Each path below is one point turned by a fixed rotation once a step. After each direction that follows a path, write how fast that rotation turns it, in degrees a step (0 if it stays still).
Each turn is a multiple of 5 degrees from 10 to 175, or 0.
Each row of a path follows its step; steps can be skipped.
Path 1:
step 0: [-16 -20 -15 -29  28  28 -13   4   1 -17  24 -17  11   9 -12   4   7  -5
  10 -21  -8  21  -9  -4 -10 -13  -3  -1   4  -4  12  -5  -3]
step 1: [  2 -10   4   8   8  18  39 -11  12  -6  14   8   6   3   4 -17 -14   8
  -1   3 -19 -10 -22 -17 -11 -17  21   8  15  20 -19  -3  11]
step 2: [ 21  12 -18  10 -10   6   6 -17   0   5  -9  15  12  -2  13   5  -1 -19
   4   7 -12 -21  -5  -6   8  33  12 -20  30   5  26   5  -4]
step 3: [ 18  21   1 -21  22  -5 -10  -1   9 -11 -47  -9   5   6  11   6   2  -2
  -2   8   9 -13 -14  -3 -12  -2 -16 -11 -11 -24   3 -16  -4]
step 5: [-18 -15 -16  26 -16 -18  15   5  -5  16   1   0  -7   3  29  16  14  14
   6   4  -7   6  -5 -15   9 -16  17  -3 -19  26  -1 -16 -15]
step 6: [ -1   5 -14  21 -13 -11  -1  -3   3   6   2 -31   2 -19   9  23  -1 -19
  -4 -24 -21   0 -12  16  11  -8 -17 -19   4 -15   6  21  17]
step 8: [-14  -2  -2   3  -2   9   4 -11  21   1  21  10  14 -12 -11 -21  16   6
  -8   7  15  33   2  -6 -20  18 -20   1   5  15  24 -13 -21]
step 9: [ -5  20 -17   5 -12  -6  25 -29 -13  11   4 -11   5   3 -10 -16  -5  13
   1 -25  -1 -26  10 -29 -18  -7 -11   3 -15   3  -8 -16  -2]
step 13: [  1  -4 -17   8   1   3  22 -19 -16  -7 -30   3 -15  25  31   2  -1  13
  12  -2   7 -18  -2   2  20  17  -1 -10   4  -9  27 -13   2]
Speeds:
[ 1 -3  2 -4  9  0 -4  9  7 -1  0 -3 -8  8 -9 -3  9 -6 -6  3  3 -5 -4 -2
  4 -7 -6  2  3 -1  4  4 -1]	100
[ -9   9  -3  10  -3  -3   5   0   7   6   5   7   5   8   2 -10   2  -1
  -2  -1  -5  -1  -1   2   5  -3   4   4   3   3  -2  -1 -10]	100
[ -3   5 -15   3   5  -3  -9   2   6  -9  -2  -3   6  -4   2   1   0  -1
  -1   1  -1   9  -3  -7  -5  -4  -1  -1  -7  -4   6   1  -4]	130
[  2   6   8   1  -2   1  -8   1  -6   1 -11  10   3   0  -3  -3  -2   0
 -12  -2  -2   5  -5   6  -3   0  -6   0   2   3   9  -5   2]	80
[-3 -6  2  8  8 14  2 -2  5 -5  2  2 -3  1  6 -1 -6  1 -6 -8  0  3 -2 -1
  9  6 -3 -6 -3  2  0  6  2]	60
[ -6   5   1   0   4   6   2   1  -3   3  -2  -5  -3   3   4  -5  -8 -10
   8  -3  10   2  -1   7  -3  -8   4   1   0  -9   6  -3   4]	110
[ -5  -5  -2   1  -2   7  -7   7 -10   3   1  -6   4   3   2  -1  -4   4
  -6   1   2  -5   8  -1  -3  -9  -2 -10   3   3  -6  -1  -8]	70
[  3 -10  -1   0  -4  -6   3   2   3 -10   2   0   6   2   7  -3  -2   2
  -1  -2  -6   3   3   4   2 -10   0   2  14   0   7   2   8]	65
